(in the rows, 100 means zero)
Rotation paths and how fast each direction turns (degrees each step):
Each turn is a multiple of 5 degrees from 10 to 175, or 0.
Each row of a path follows its step; steps can be skipped.

step 1: 93, 107, 108, 100, 78, 103, 130, 118, 91, 105, 78, 77, 93, 105, 116, 90, 108, 84, 86, 87, 100, 115, 135, 119, 96, 103, 113, 98, 86, 80, 90, 111, 82, 112, 114, 119, 101, 100, 109, 74, 99, 87, 83, 104, 112, 122
step 2: 114, 118, 105, 113, 98, 105, 123, 104, 99, 124, 77, 87, 77, 85, 85, 104, 138, 92, 89, 98, 101, 76, 105, 103, 113, 110, 123, 128, 102, 120, 95, 131, 97, 118, 82, 103, 107, 108, 95, 105, 102, 91, 109, 88, 99, 92
step 3: 105, 98, 86, 96, 102, 106, 109, 74, 85, 115, 103, 87, 84, 82, 79, 104, 127, 100, 93, 82, 116, 82, 97, 90, 105, 137, 83, 82, 92, 103, 77, 110, 93, 78, 122, 87, 97, 95, 87, 98, 131, 91, 95, 115, 96, 110
step 15: 114, 102, 98, 98, 83, 107, 88, 105, 96, 128, 90, 118, 86, 95, 102, 90, 128, 78, 118, 102, 93, 92, 60, 123, 110, 103, 82, 69, 94, 108, 91, 101, 104, 93, 91, 72, 122, 97, 100, 99, 106, 86, 104, 96, 75, 111
step 19: 99, 110, 98, 84, 128, 82, 114, 107, 70, 128, 73, 88, 75, 83, 84, 110, 115, 111, 104, 66, 112, 108, 103, 97, 100, 125, 114, 100, 97, 100, 90, 99, 92, 108, 113, 89, 91, 116, 100, 99, 114, 91, 101, 109, 87, 124
step 20: 109, 88, 79, 103, 65, 119, 101, 100, 121, 103, 76, 95, 87, 87, 101, 107, 144, 94, 114, 77, 103, 107, 100, 91, 94, 98, 100, 102, 114, 76, 86, 127, 114, 90, 104, 95, 97, 116, 101, 90, 111, 93, 102, 118, 79, 110
step 22: 122, 98, 84, 87, 94, 102, 104, 92, 80, 109, 112, 90, 118, 125, 116, 119, 112, 87, 97, 115, 115, 97, 125, 115, 117, 113, 93, 122, 83, 98, 86, 106, 114, 88, 92, 82, 115, 95, 70, 104, 106, 61, 96, 90, 103, 93
step 23: 118, 92, 99, 113, 110, 94, 112, 95, 79, 89, 85, 105, 70, 95, 148, 102, 107, 110, 76, 124, 112, 90, 110, 113, 116, 98, 88, 105, 116, 107, 82, 96, 79, 99, 121, 89, 88, 85, 102, 92, 99, 87, 80, 103, 87, 98
Directions:
101, 95, 109, 101, 97, 100, 102, 94, 101, 101, 103, 103, 99, 98, 102, 90, 102, 101, 99, 100, 104, 98, 105, 97, 99, 84, 98, 94, 95, 90, 96, 101, 98, 106, 97, 111, 105, 105, 99, 100, 100, 102, 100, 101, 99, 103 : 110
102, 100, 95, 101, 99, 105, 100, 97, 97, 98, 105, 104, 92, 105, 97, 104, 99, 97, 100, 95, 107, 107, 95, 102, 96, 98, 101, 98, 108, 95, 92, 96, 102, 105, 98, 96, 95, 96, 105, 96, 100, 111, 97, 111, 93, 100 : 90
104, 95, 103, 102, 99, 105, 107, 102, 114, 98, 100, 100, 90, 99, 105, 102, 98, 95, 98, 107, 99, 105, 99, 102, 102, 100, 103, 100, 110, 104, 109, 106, 96, 101, 102, 101, 103, 104, 98, 93, 103, 106, 106, 96, 99, 100 : 115
98, 99, 98, 98, 101, 105, 100, 98, 100, 95, 98, 102, 102, 93, 95, 95, 98, 95, 91, 99, 91, 102, 103, 106, 106, 97, 90, 97, 108, 99, 100, 103, 95, 99, 110, 99, 101, 98, 105, 106, 100, 98, 96, 110, 108, 103 : 145
103, 109, 109, 101, 98, 99, 93, 96, 98, 100, 99, 102, 87, 94, 95, 96, 100, 106, 105, 96, 94, 97, 112, 99, 99, 103, 104, 104, 103, 104, 97, 104, 104, 98, 103, 100, 97, 96, 102, 98, 104, 106, 102, 98, 102, 106 : 65
104, 100, 104, 105, 100, 99, 103, 100, 100, 108, 102, 103, 110, 99, 102, 106, 104, 99, 102, 100, 99, 106, 100, 97, 99, 95, 89, 103, 100, 103, 104, 102, 103, 91, 97, 98, 99, 96, 99, 101, 99, 110, 95, 98, 100, 114 : 65
94, 90, 103, 103, 101, 93, 103, 103, 99, 105, 106, 100, 98, 93, 100, 102, 103, 108, 98, 98, 101, 102, 97, 104, 93, 101, 104, 95, 100, 100, 101, 97, 93, 101, 107, 100, 96, 88, 96, 92, 105, 100, 96, 100, 108, 98 : 160
102, 95, 104, 105, 90, 112, 95, 92, 102, 106, 100, 107, 101, 107, 92, 104, 96, 106, 104, 107, 104, 95, 98, 103, 103, 105, 96, 101, 98, 101, 98, 101, 92, 99, 104, 95, 104, 99, 94, 103, 102, 99, 98, 100, 101, 98 : 60

step 1: 59, 116, 95, 124, 97, 102, 93, 84, 89, 85, 92, 104, 93, 128, 112, 85, 108, 92, 102, 143, 85, 119, 124, 114, 112, 88, 119, 86, 87, 90, 103, 126, 110, 100, 113, 124, 91, 115, 113, 102, 119, 110, 85, 106, 105, 117
step 4: 89, 105, 131, 89, 124, 98, 101, 103, 96, 79, 125, 81, 70, 112, 109, 99, 139, 68, 102, 100, 82, 73, 103, 84, 99, 108, 99, 111, 112, 107, 122, 114, 98, 92, 78, 119, 78, 126, 104, 106, 102, 96, 110, 114, 95, 111
step 6: 83, 113, 116, 107, 84, 101, 89, 87, 92, 68, 114, 98, 109, 94, 117, 99, 93, 88, 60, 128, 89, 98, 111, 90, 102, 89, 97, 114, 103, 78, 96, 116, 91, 123, 102, 109, 49, 103, 91, 109, 68, 104, 103, 115, 96, 88
step 8: 106, 127, 117, 84, 87, 97, 106, 97, 98, 94, 117, 64, 82, 118, 92, 75, 108, 116, 87, 97, 109, 81, 120, 97, 100, 91, 47, 98, 87, 111, 90, 108, 94, 95, 98, 127, 85, 92, 96, 108, 80, 92, 131, 96, 94, 97
step 10: 103, 107, 108, 101, 103, 96, 69, 95, 83, 124, 77, 98, 72, 97, 102, 86, 119, 103, 68, 99, 81, 86, 128, 81, 128, 103, 109, 117, 104, 114, 96, 115, 111, 72, 110, 103, 68, 94, 83, 96, 86, 112, 120, 125, 96, 91
step 22: 82, 95, 84, 136, 85, 104, 163, 83, 105, 97, 104, 100, 83, 92, 81, 59, 104, 85, 95, 106, 76, 95, 117, 108, 88, 95, 100, 104, 91, 96, 99, 104, 87, 109, 100, 90, 94, 87, 98, 87, 77, 90, 101, 102, 100, 84
step 26: 95, 121, 83, 112, 114, 101, 117, 100, 68, 103, 70, 97, 86, 104, 120, 70, 128, 78, 131, 108, 76, 102, 117, 76, 105, 93, 100, 110, 93, 73, 104, 94, 103, 105, 136, 92, 96, 95, 102, 124, 85, 101, 92, 91, 109, 107
step 30: 104, 111, 70, 105, 109, 97, 104, 91, 72, 122, 89, 97, 78, 92, 108, 68, 117, 88, 125, 96, 88, 83, 105, 112, 83, 89, 101, 76, 114, 102, 94, 112, 85, 99, 79, 121, 104, 90, 139, 111, 127, 105, 124, 115, 113, 100
Directions:
107, 100, 99, 100, 108, 91, 108, 98, 98, 104, 97, 103, 99, 100, 104, 90, 95, 99, 97, 95, 103, 100, 98, 104, 105, 97, 100, 99, 96, 100, 101, 90, 107, 103, 96, 93, 101, 99, 99, 91, 91, 97, 93, 103, 101, 102 : 10
105, 104, 103, 95, 105, 96, 104, 103, 103, 90, 99, 94, 100, 98, 94, 106, 95, 100, 98, 105, 108, 96, 99, 92, 102, 100, 103, 105, 107, 111, 98, 101, 98, 97, 96, 102, 97, 104, 98, 102, 93, 106, 96, 103, 106, 96 : 175
106, 89, 108, 96, 96, 102, 103, 101, 103, 100, 101, 91, 99, 103, 105, 94, 101, 103, 101, 98, 103, 99, 97, 101, 92, 104, 101, 100, 95, 98, 98, 93, 104, 93, 97, 106, 101, 104, 103, 114, 101, 96, 96, 102, 100, 101 : 85
113, 107, 104, 104, 98, 98, 98, 99, 99, 102, 99, 103, 101, 110, 105, 107, 102, 102, 96, 100, 102, 102, 109, 92, 100, 99, 98, 99, 100, 95, 91, 102, 98, 95, 103, 95, 109, 99, 100, 103, 95, 94, 105, 97, 103, 102 : 140
99, 100, 100, 86, 98, 97, 104, 105, 98, 112, 100, 97, 100, 89, 100, 101, 99, 106, 99, 93, 99, 107, 109, 93, 103, 101, 94, 102, 104, 98, 99, 101, 102, 95, 107, 102, 97, 97, 100, 99, 104, 102, 95, 96, 103, 102 : 140
101, 93, 99, 101, 103, 102, 99, 101, 96, 101, 102, 101, 107, 102, 103, 103, 104, 104, 97, 97, 103, 109, 105, 98, 103, 90, 103, 107, 95, 101, 102, 98, 104, 109, 97, 107, 103, 101, 103, 100, 102, 104, 106, 106, 106, 87 : 80
